Rotation paths and how fast each direction turns (degrees a step)
Each turn is a multiple of 5 degrees from 10 to 175, or 0.
Each row of a path follows its step; steps can be skipped.
Path 1:
step 0: [159,218,116,59,72,-249,-115,268,-63,-53,-21,229,-255,-372,-262,-33,-64,-48,-67,-6,369,-138,178,524,-99,21,10,-308,-54,-83,-29,153,38,-176,-2,66,-91,-6,-92,-102,58,361,-335,-27,-327,149,130]
step 2: [-165,-310,-230,-104,19,160,322,-119,-187,-7,-68,38,202,-312,-66,-372,-295,84,157,-160,-75,-209,132,72,-177,-159,27,1,66,-354,-46,40,154,-144,-126,278,9,12,-19,-378,97,178,248,95,-430,61,71]
step 3: [-108,-117,205,161,-235,-146,359,-32,46,180,-186,7,-29,-34,-606,172,132,-128,13,-187,-4,25,258,-103,-53,-185,-24,-164,-45,-107,353,95,200,131,-164,102,175,168,-263,167,243,-183,-65,-244,-31,-247,-269]
step 4: [-240,270,114,48,214,53,-191,-349,170,121,-206,-271,-195,-129,-25,-343,-58,178,9,-39,35,-172,217,253,75,-175,434,-251,-144,11,104,186,-61,155,234,-71,57,-67,60,-61,46,-73,261,-312,-209,-219,241]
step 5: [-159,113,387,151,-204,-10,194,491,-111,-350,-65,-160,251,-112,0,-154,76,4,-186,-112,222,40,275,-198,-92,-18,-67,-61,-93,110,-105,240,-138,118,27,-81,209,-293,-172,-259,-198,-337,-5,29,-319,28,-58]
step 6: [-208,62,20,489,-105,-121,259,-117,302,-23,12,-51,192,5,-416,-117,-217,-194,43,-237,267,-252,-184,22,169,-108,126,-23,160,64,-218,-163,45,11,77,-55,70,30,227,0,93,81,157,335,-4,75,493]
step 7: [-414,196,-10,-154,160,41,-1,-43,120,-82,-15,123,162,-432,-199,112,331,-340,123,123,74,-77,160,-125,90,131,-206,-162,172,-288,8,154,45,-165,322,240,156,-158,148,208,-181,-13,206,148,-152,-182,-264]
step 8: [40,-442,86,-211,-128,-105,-36,7,-44,-147,-20,-220,106,82,-156,-204,306,103,16,91,187,-307,-153,141,-5,-80,232,-368,-85,15,-210,-97,-264,-153,116,22,581,155,35,127,379,-9,31,28,-40,-241,34]
step 9: [-317,298,238,-129,-59,-183,132,-238,21,-146,-95,-207,33,-111,-16,-138,-235,-269,-36,-132,-398,9,9,-263,-115,-211,66,-97,-102,-213,-186,-222,-385,14,163,-22,223,185,137,-290,-173,19,-298,-66,91,19,-266]
step 10: [62,13,-206,21,30,-278,-40,95,-123,-42,-114,-189,119,-232,-338,109,146,64,4,-64,-270,-48,-42,-26,122,172,338,-356,-104,-86,-347,-165,266,198,247,53,-19,-141,-213,118,-2,-344,-257,107,-252,361,235]
step 11: [-263,105,138,-255,289,-176,157,-88,87,-378,-6,-103,-51,162,-95,201,-115,-525,-144,181,391,-84,-55,24,-66,337,129,176,-461,-161,-13,81,53,-52,112,-46,-52,215,-133,51,12,-68,-99,-33,-83,-105,242]
Directions:
[95,-28,33,-45,3,-113,-96,22,-14,-26,-30,23,71,31,-11,55,-50,-85,-2,93,-63,-98,-36,-85,13,22,-7,-24,-80,-81,-61,-28,68,-6,89,-139,39,-74,97,-24,26,27,31,-8,60,32,-39]  25
[-19,-27,-110,-1,61,51,51,-41,37,75,23,23,82,-17,-89,93,-16,-52,22,-51,13,29,-8,-60,56,100,1,-4,-53,-138,121,33,74,-74,-8,20,0,0,-86,4,39,-60,39,93,74,13,86]  90
[-46,75,18,34,-12,-10,123,24,-57,7,-31,-43,-17,-7,38,61,-18,-26,-96,13,23,-30,-62,112,-39,-4,3,30,-59,74,42,-2,25,-59,41,-59,11,-190,-40,77,-107,-2,21,-51,47,73,104]  60
[-53,-80,19,-88,107,99,-77,-18,-59,-71,-60,-75,-16,47,52,-12,87,57,-16,90,25,16,77,33,33,61,-2,91,-111,11,-62,128,-30,-34,14,-42,45,19,2,46,24,-54,83,35,-34,-7,46]  110
[51,9,-4,18,-46,-43,-115,-9,-9,-188,64,-37,25,33,-103,81,-70,-43,27,13,75,32,12,9,23,-7,82,43,97,-4,-19,82,-27,-5,-25,28,-103,-15,-42,-30,-133,10,32,37,-25,54,66]  70
[-156,-28,20,-65,2,31,-21,15,101,-114,-34,-9,37,42,24,6,19,-20,-17,-84,11,11,42,-59,-29,33,137,-79,67,28,33,-100,14,65,40,21,133,-63,62,80,-12,9,-22,83,31,24,0]  20
[-62,16,64,-67,94,-21,23,-111,62,-45,-45,67,-95,-36,75,-82,-114,-34,135,-41,38,-17,-49,15,30,73,-4,67,1,-77,24,-74,-92,-35,15,-33,-39,-37,-15,-74,-8,65,53,-60,-28,4,44]  155
Path 2:
step 0: [158,450,157,186,69,324,-235,-15,-11,37,234,-59,100,126,-282,129,-120,135,406,-89,-158,-295,54,-111,-115,-209,482,0,-135,-194,101,-149,182,119,-185,-45,129,121,66,93,353,245,86,33,244,89,61]
step 1: [320,-27,69,411,130,168,-258,62,-96,81,-261,105,470,69,9,128,88,-368,-134,-155,207,-220,-38,42,-140,171,154,103,290,46,-22,-212,-194,-92,-394,88,-168,261,64,-124,-93,-101,43,217,-35,140,307]
step 2: [82,-186,10,-161,2,120,330,151,9,-71,51,-234,6,35,-167,-59,218,-309,-270,-97,-188,-221,125,180,133,-251,-290,203,-133,189,239,163,62,-131,-156,19,-211,286,-238,-167,6,-389,-65,-136,229,457,185]
step 3: [13,-253,-472,-288,-164,18,50,37,-19,200,177,236,-170,-37,-83,325,-224,-107,-64,-99,20,-36,-251,29,384,252,-220,187,-238,229,243,262,-303,13,-49,40,53,176,7,-166,89,53,-311,29,29,-252,-186]
step 4: [-87,3,-160,-232,-61,-2,221,-217,23,66,93,138,-410,-278,41,-255,17,84,4,8,60,-143,125,415,-355,113,-39,-203,419,-138,226,-46,1,-1,229,98,134,175,279,-341,177,314,-108,-66,-16,-133,-251]
step 5: [64,264,43,225,248,267,86,277,371,0,98,124,-188,89,-19,-198,46,370,160,-196,129,-139,50,-134,-380,254,54,0,-213,-237,2,304,-37,173,117,200,-131,-222,388,236,-76,284,-154,-28,-45,129,19]
step 6: [145,163,38,249,123,301,-205,263,60,-127,-213,-21,170,-94,-80,18,48,15,85,48,-52,-255,-77,-324,129,161,76,-110,269,26,-333,-337,219,-294,167,417,-79,-103,203,55,279,-291,-117,-366,123,-131,141]
step 7: [-172,-79,356,113,-38,-238,150,79,12,5,-79,-119,154,89,152,116,21,48,-34,-161,174,-91,-20,-267,-96,-213,103,129,89,-54,-66,-41,-169,-130,-326,237,80,342,-258,91,157,-642,-334,-69,-214,261,-285]
step 9: [-113,85,-240,-30,162,265,136,-314,70,60,38,-57,-252,-246,27,44,15,-400,-44,-50,144,121,-137,240,236,166,-154,-45,352,-188,-212,128,-355,207,-215,11,109,464,-23,159,-48,305,283,222,-71,-42,-62]
step 10: [216,-20,-127,-150,-106,511,18,-7,166,-186,1,97,-51,28,184,-111,270,187,75,-127,-253,-70,124,534,-232,282,-18,22,7,-281,-104,447,282,35,8,-181,186,120,-187,125,-179,74,2,-303,85,40,83]
step 11: [402,288,-47,33,-19,183,220,265,-100,27,-149,-5,125,-198,58,400,-170,183,306,153,-418,-260,-151,-112,41,321,73,136,-253,-83,102,-183,32,-266,-47,-19,252,21,377,92,-155,128,-146,-82,89,105,-102]
Directions:
[-75,-69,-19,7,46,78,9,-124,-54,4,31,92,114,-69,74,54,-23,-71,94,-74,12,42,9,-5,75,73,22,-64,23,48,-20,-72,-36,-18,-59,76,-24,-55,59,-31,91,-9,100,-37,34,-55,-49]  130
[-4,-127,-29,11,70,-47,-151,6,88,2,37,-64,13,-75,-35,101,43,48,30,4,17,-57,-57,-69,-61,35,-8,-86,-1,-33,8,101,-84,73,-70,-54,-11,-54,-51,1,-14,3,8,-6,44,93,-98]  160
[7,-125,-20,-2,20,6,20,38,-9,-6,5,-73,30,53,2,48,-36,42,62,-34,-78,14,60,43,88,78,-50,3,-45,39,-146,-17,-31,-91,108,-93,27,51,-50,20,63,-45,-96,-113,-65,64,21]  90
[-3,26,77,5,-7,42,20,21,-35,-5,17,25,30,49,-84,72,16,-16,-48,-87,78,-3,116,-98,-14,-24,-62,-111,51,32,56,26,-61,-15,163,38,146,-35,14,22,-101,2,1,-47,32,-30,-59]  45
[14,-93,59,-149,-22,-15,-53,-3,-57,40,11,35,70,-17,58,41,13,67,75,34,-65,-47,-1,-40,35,-102,-9,140,42,-60,46,12,41,-1,59,28,72,28,51,22,46,-23,-72,115,-3,-48,-112]  90
Path 3:
step 0: [-177,104,-103,-102,226,124,-7,47,-136,-226,58,147,193,-249,9,313,192,-58,-235,173,228,-280,-164,202,79,-173,249,14,-87,43,37,-286,323,-108,-145,134,-407,-103,75,-536,-77,-214,100,-233,-168,-218,-347]
step 1: [250,-72,134,-365,137,-18,-94,201,49,288,-178,-320,41,-19,239,-233,38,-303,-53,120,127,-212,289,88,101,-376,-160,-6,-2,206,47,53,8,-232,-104,148,-82,-112,125,-15,-155,137,-31,-508,-406,395,16]
step 2: [161,-201,49,288,387,-71,32,212,-71,-121,-49,-13,-271,152,-88,-151,-361,-187,-122,-185,252,-214,93,-51,138,-296,455,132,51,-303,246,-291,-342,-50,202,-96,-294,111,49,268,-1,110,105,180,-29,287,120]
step 3: [-627,-47,111,-279,166,46,-148,149,43,-155,-318,236,-317,46,127,164,-147,-28,76,204,284,-37,125,-60,-273,224,202,55,-255,-23,247,270,-373,-51,-221,126,-276,-70,112,-56,16,-154,65,161,-6,-118,-302]
step 4: [-117,145,291,-109,-198,-65,44,43,250,-268,227,66,-113,-158,225,-230,151,-165,-106,202,-226,-425,-6,342,57,179,89,180,-220,413,24,-144,-1,-244,-243,15,-321,61,-342,283,31,57,131,-355,33,-10,-103]
step 5: [165,-437,-365,-67,349,-264,174,-61,-85,39,-112,54,1,-35,-77,34,-20,-348,-95,-14,95,-231,468,159,16,-36,168,-63,45,264,-227,-181,332,-386,-16,148,-265,78,-143,-164,228,-93,137,128,-70,-32,329]
step 6: [-71,-127,160,136,125,-178,-230,-107,320,167,-519,-184,207,-335,224,235,-239,-178,39,-106,353,-228,-116,176,-14,-187,-4,197,130,-127,292,-171,-141,-59,-39,-48,-206,1,327,-194,-120,71,194,-55,-280,-343,88]
step 7: [-60,-429,475,-56,212,330,12,626,133,-81,-185,88,-132,-17,-80,-341,-20,146,198,139,-2,-174,58,194,170,-181,166,127,89,-26,196,-15,57,230,-312,-5,-43,-283,-58,215,-88,-163,-2,-136,-245,30,-41]
step 9: [-334,242,-147,44,121,-168,250,68,169,274,-20,249,-38,-119,53,138,212,-507,184,215,260,10,70,222,-176,148,19,57,106,353,297,170,-198,44,42,-183,-329,264,-161,160,57,111,369,79,-209,45,225]
step 10: [-156,-240,408,231,-298,-3,109,19,169,-69,-83,222,-69,-167,-320,279,139,-167,-155,54,223,-411,73,197,-7,-131,-68,444,162,-25,-155,-135,386,-277,-311,-59,-248,-56,127,-55,31,-113,206,102,187,237,-38]
step 11: [-1,-293,-30,-455,199,-222,-330,-99,262,221,-345,156,-81,-143,112,-106,4,-183,191,121,-81,-355,-14,-80,-158,-487,153,45,-79,27,-61,-219,427,129,74,-67,-170,-16,-84,-66,5,-172,-436,-92,-32,-64,-62]
Directions:
[101,-20,-26,-7,-2,-21,-35,-26,37,56,7,16,111,-80,-65,19,-47,-87,-80,-56,68,-36,-39,-44,20,66,-2,70,18,78,35,-28,89,6,25,61,-8,-144,33,-39,-91,-101,-113,-45,-5,23,77]  70
[-91,-75,-47,20,50,-57,-80,41,-35,-44,-25,-95,-81,3,-20,79,18,15,-52,-3,-35,-71,-32,-35,36,115,66,-59,55,0,-38,34,-88,72,-7,-144,66,-74,-12,62,-82,9,-35,-68,-44,76,19]  70
[-28,69,32,-2,18,63,34,43,18,48,-54,83,12,-72,2,109,52,-9,-11,49,30,67,-85,52,60,-94,46,-17,70,12,-28,27,97,8,83,-18,105,92,-37,6,-89,-32,-3,47,-48,159,-45]  35
[101,47,-58,-16,76,-4,45,-32,-13,-61,-51,101,-6,-131,-52,35,-33,30,112,-49,-96,-13,70,-108,67,-6,24,22,-18,-87,-52,79,-10,-83,-20,-67,-90,45,-25,31,-50,43,-78,-21,-8,-10,35]  120
[56,-66,-28,17,-40,-105,-33,31,-30,39,12,-42,-50,31,27,-160,-33,2,39,7,18,-43,41,-105,25,-18,23,-44,97,69,-53,-57,59,-98,130,-8,24,77,-76,66,-41,-60,-38,44,36,-7,-94]  115
[-29,-26,56,-51,-56,-32,11,-43,24,-156,-64,115,11,64,-16,-50,-50,89,-13,3,61,-4,-40,71,-94,-19,13,-38,0,-64,-27,57,82,96,33,2,-46,-64,-61,39,-110,-12,-61,-62,0,-73,-90]  95
[61,-124,-25,11,18,-109,-16,-23,27,16,96,36,-25,37,52,-2,31,48,-1,-99,-73,36,85,89,-42,-66,67,76,-142,-30,1,-48,50,28,-52,8,82,-6,-28,18,-59,34,-30,50,17,133,29]  120
